(in the rows, 128 means zero)
One turn moves each row of this set onto another row. After a few examples, where does it send each row asked below?
k841: [123 129 127 122 101 122 120 131 121  81 138 108 128 112 129  92 146 101
 148 122 173 117 146]
k69: [137 136 130  90 104 124 115 132 130 111 124 119 137  88 136  95 143 121
 150 124 136 119 156]
k76: [104  83 106 121 126 115  91 133 119 152 112 110 129 186 118 126 140 140
 149 156 138 169 128]
k797: [113  82  82 141 139 144 104 103 149 132  93 129 143 169 118 105 135 115
 143 124 134 144 130]
k292: [120 136  99 108 112 114 139 114 108 113 128 141 118 100 118 168 119  91
 153 120 146 154  98]
k91: [110  87  84 138 122 134 109 116 154 120 120 133 130 184 112 130 141 132
 147 160 146 166 127]
k304: [105 129 121 156 127 109 123 131 152 108 136 150 126 113 102 153 124  77
 124 140 153 138 122]
k463: [124 106  78 123 110 127 150 118 103 108 111 119 137 156 119 102 129  76
 127 103 137 136 119]
k863: [ 91  89 124 146 126 127 120 110 103 134 118 133 123  98 125 119 127 180
 100 140 163 128 135]
k734: [ 74 113 156 114 137  98 127 129 118 123 141 152 138 101 107 102 138 133
 161 139 162 115 139]
k740: [ 76 127 139 134 117 101 101 139 129 144 113 114 126 108 117 153 129  85
 135 107 125 129 117]
k372: [120 130 131 130 133  89  98 103 107 128  83 143 132 115 121 116 115  74
 134 119 140 139 120]
k869: [ 99 119 134 121 118  94 126 120  99  88 143 133 131 118 112  91 144 122
 161 138 187 125 134]
k157: [ 63  98 124 120 120  98 127 116 146 118 122 162 135 165 108 132 128 119
 136 170 128 149 120]
k325: [122 106  97 136 105 129 112 105 116 125 104 119 125  97 141 111 140 175
  94 124 150 132 142]
k926: [ 98  95 111 143 116 119 112 101  92 109 115 128 117 112 134 117 129 182
 105 142 182 138 127]
k234: [ 97 108 134  83 110 114 129 143 125 152 121 130 131 151 117 143 122 124
 130 164  98 158 132]
k727: [ 81  99  99 142 118 100 134  98 127  99 104 149 142 171 111  95 132  86
 136 130 147 132 111]
k161: [120 144 118 118 110  53 115 124 109 135 115 148 132 122 116 136 138 107
 138 141 141 166 114]
k751: [ 97  76  94 126 138 150 122 145 118 161 128 103 131 163 112 140 132 128
 148 124 131 153 126]
k80: [126 108 110  95 110 140 140 151 108 140 118  97 133 139 122 133 123  92
 119 121 103 142 132]
k125: [104  99 100 150 102 131 112 103 117 103 116 111 120 107 139 122 139 167
  98 132 174 132 133]
k55: [113 100 104 132 121 134 130 111 114 133 121 135 127  88 126 128 131 185
  97 130 153 132 139]
k315: [128  83  68 114 139 145 132 110 111 147 106 126 140 159 117 120 133 127
 155 114 132 157 118]
k30: [107 127 141  89 123 119 138 132 136 126 142 147 142  83 123 113 140 142
 159 137 132 120 148]

k80 moves to k234
k55 moves to k863
And these:
k292 moves to k740
k30 moves to k734
k315 moves to k751

One turn moves each row of this set onto another row. After a few examples, where does it send each row asked below?
k541: [ 89 127 115 129 135 131 100 136 154 174 163  77 116 149  95 151 153 131
 119 176 103]
k14: [119  84 117 121 142 112 105 142 148 163 145  76 109 140  98 135 148 118
 118 144  95]
k868: [145 148 137 131 114 135 110 155 143 142  89  76 114 137  83 111 183 132
 152 152 132]
k209: [118 145  93 142 109 112 120 144 112 157  86 112 147 150 136 123 114 102
 129 146 136]
k58: [131 130  99 106 176 119 130 120 162 136 115 124  95 161 103 100 151 123
 125 159 131]
k750: [ 95 183  88 108 156 113 125 108 144 118 116  98 110 141 102 148 143 108
  94 171 143]
k852: [111  81 105 141 131 104 131 135 137 140 106  69 116 131  95 111 138 135
  96 130 102]
k117: [121 178 128 149 128 178  99 132 134 126 120  89 137 154 103 126 137 123
  94 134 120]
k373: [109 176  79 120 138 102 148 113 151 102 120  82  96 139  90 119 135 118
  97 152 148]
k876: [111 173 133 135 126 157 114 117 127 137 105  64 143 138  93 104 127 122
 109 110 140]
k845: [121 156  89 156 104 126 122 149 120 161  98 115 135 170 135 112 121 125
 134 162 141]
k464: [116 104 124 167 150  99 119 141 147 180 150  98 102 142  95 133 150 120
 115 168 108]
k803: [127 125  85 114 141 121 119 110 116 154 137  94 119 155 132 102 119 141
 100 193 123]
k695: [116 123  74 114 141 119 110 106 117 157 121  78 124 135 124 126 117 129
 101 191 148]
k542: [ 92 178  92 108 159 111 126 115 153 121 119  95 114 137 104 151 141 110
  88 171 147]
k452: [137 163 103 127  90  92 123 159 126 157 134  88 125 159 123 128 126 101
 143 153 133]
k181: [107 172  82 120 138 101 151 119 161 105 124  79 102 137  90 122 135 120
  91 153 151]
k959: [ 86 132 120 174 147 112 119 131 146 186 148  99 117 137  94 143 145 123
 105 182 113]
k948: [ 94 121 113 178 128  80 149 131 134 156 116  76 117 121  87 117 137 130
  90 157 116]
k808: [131 135  93 107 174 119 127 116 154 131 115 121  90 160 101 102 151 118
 131 159 131]
k197: [127 161 144 126 115 128 126 130 128 147 103  49 122 127  91 100 156 127
 141 119 150]
k294: [132 143  86 120 150 104 154 124 167 113 122  97  89 150  92  89 140 127
 115 146 142]
k257: [109 153 141 166 119 150 100 159 134 159  99 119 119 142  98 130 169 134
 123 162  99]
k313: [117 177 134 154 128 171 105 142 129 125 118  98 137 139 117 134 144 109
  96 136 109]
k645: [128 149 102 124 101  91 120 153 116 155 110  95 141 143 131 132 117  86
 133 139 132]
k615: [129 130  66 113 112 104 129 129 143 129 141  82 126 125  99 106 120 113
 115 194 113]
k798: [120 145 144 150 104 115 124 147 138 162 122  61 102 123  82 111 147 123
 139 113 136]
k910: [146 166 131 137 123 161  87 153 145 125 112  97 125 159  93 132 166 125
 112 158 108]
k647: [133 146  82 117 149 107 149 119 157 110 119  96  85 152  90  92 140 124
 119 143 142]
k777: [151 151 137 116 118 131  96 152 143 131  93  77 124 144  74 116 176 125
 138 150 122]
k660: [ 77 120  93 159 115 117 143 126 137 137 103  66 128 133  92 109 135 157
  84 155 111]
k147: [108 158  97 100 179 124 112 110 146 135 114 123 106 153 108 136 152 109
 117 175 131]
k788: [109 178 142 142 123 152 124 122 121 137 120  65 135 130 111 114 131 114
 106 109 134]
k442: [130 155 137 114 118 128 114 127 134 139  89  56 133 131  78  98 153 123
 136 120 140]
k527: [122  96 121 168 138  78 137 141 140 164 129  83 101 131  89 116 146 124
 105 152 110]
k771: [ 93 162 141 171 120 147 107 144 118 147 103 101 128 130 112 143 141 120
  87 134 106]
k406: [135 131  82 112 124 112 131 123 132 136 148  95 119 150 117  91 122 130
 107 196 100]
k700: [117 126  61 113 123 110 115 119 133 141 125  70 129 116 102 128 117 111
 110 192 143]
k334: [125 139 143 154 109 130 111 159 145 169 111  93 103 138  79 110 172 135
 155 150 118]
k283: [138 157 131 147 124 163  95 161 143 128 100 107 124 143 101 130 174 121
 125 163 108]
k274: [101 157 143 159 109 125 123 138 119 149 116  66 116 118 101 131 130 113
  98 104 129]
k917: [107 152 102 100 182 122 113 115 152 140 115 122 111 153 112 138 152 111
 109 175 135]
k867: [132 167  98 147  91 113 123 157 131 163 129 102 122 175 127 116 129 125
 145 169 140]
k591: [ 73 141 113 181 133  99 139 125 137 169 127  85 128 126  90 132 136 131
  90 175 118]
k640: [ 63 150 100 153 119 133 122 125 149 159 137  69 131 145  91 134 145 154
  99 183 112]

k615 moves to k700
k750 moves to k147
And these:
k257 moves to k334
k777 moves to k442
k181 moves to k542
k14 moves to k852
k645 moves to k209
k197 moves to k788
k948 moves to k591

One turn moves each row of this set onto another row. After a few examples, where does it send each row asked below?
k291: [108  93 113 109 121 143  95 152 131 157 115 124 127 164 130]
k773: [150 112 119 167 145  98 119 129 124 145 106 122 121 111 128]
k694: [155 124 170 115 145 117 113 132 112 148 106 149 128 121 129]
k376: [159 141 118 118 119 139 146 140 131 127 118 164 141 129 144]
k669: [114  98 156 107 117 102 102 137 163 117 135  95 147 151 129]
k342: [ 78 130 155 141 116 112 117 101 112 142 146 129 141 118 118]
k874: [ 83 118 112 145 126 131  85 117 132 123 141 149 137 153 140]
k400: [113 136 162 144 112 133  98 153 134 167 134 152 155 121 105]
k977: [122 120 144 103  79 158 112 141 122 138 123  99 115 151 126]
k212: [126 123 150 125  90 115 114 140 173 100 148  97 151 148 129]
k381: [166 138 133 139 108 133 115 104 117 106 114 115 123 105 149]
k721: [ 85 121 144 168  97 113 107 118 127 140 154 138 121 130 102]
k485: [118 173 134 135 103 137 128 164 151 135 129 124 154 135 122]
k96: [ 90 151 118 147 109 132 103 119 140 105 148 144 143 146 139]
k493: [152  94 111 119 128 133 123 141 126 142 111 165 118 148 140]
k500: [153 106 132 138 143 110 125 157 134 144 105 128  98 150 122]
k280: [149 136 121 142 133 111 136 118 122 121 102 111 134 104 144]
k941: [131 128 144 155  71 150 106 158 143 146 144 131 120 146 104]
k847: [ 94 110 135 149  76 131 114 110 120 124 151 125 110 142 117]
k447: [167 117 159 151 120 123 106 145 129 148 126 173 119 131 114]
k530: [ 80 121 140 120  93 128 121  97 111 123 141 117 126 130 131]
k394: [161 130 156  98 116 137 127 125 114 122 107 124 107 135 140]
k191: [177 120 142 136  91 148 124 137 132 125 126 150  99 142 126]
k282: [154 126 148 148 140 106 103 112 117 129 107 109 120 103 132]
k979: [ 90 159 127 154 121 118 107 124 139 107 143 106 126 147 132]
k33: [167 106 117 157 100 141  99 109 122 119 124 148 122 112 141]
k848: [152  92  97 166 120 123 115 125 127 132 114 143 123 118 133]
k853: [104 126 161  93 122 141 105 134 112 159 114 119 148 128 129]
k574: [114  85 152 115 117 110  90 134 164 128 140 135 169 141 133]
k731: [ 81 123 121 144 135 113  87 124 131 125 133 113 119 159 130]
k34: [158 101 134 164 133 118  86 117 122 138 116 141 116 112 129]
k807: [158 118  99 142 107 131 133 111 123 113 114 132 130 110 149]
k331: [157 156 140 137 133 113 149 153 137 130 112 127 118 133 126]
k766: [122  77 141 129  85 115 109 142 168 120 148 111 139 155 118]
k205: [113  88 146  94  89 124 118 125 154 115 140 117 163 142 138]
k516: [115 133 134 140 117 125 111 173 146 148 119  94 112 159 111]
k422: [124 111 146 131  88 121 106 142 175 113 156 142 171 142 132]
k237: [114 117 161 111 110 105 122 134 163 125 144 123 178 124 132]
k819: [120 107 161 145 106  97 115 151 173 128 150 117 157 136 108]
k456: [107 130 115 110 107 154 110 148 134 149 126 162 169 136 138]

k400 moves to k516
k447 moves to k500
k530 moves to k96
And these:
k574 moves to k819
k280 moves to k381

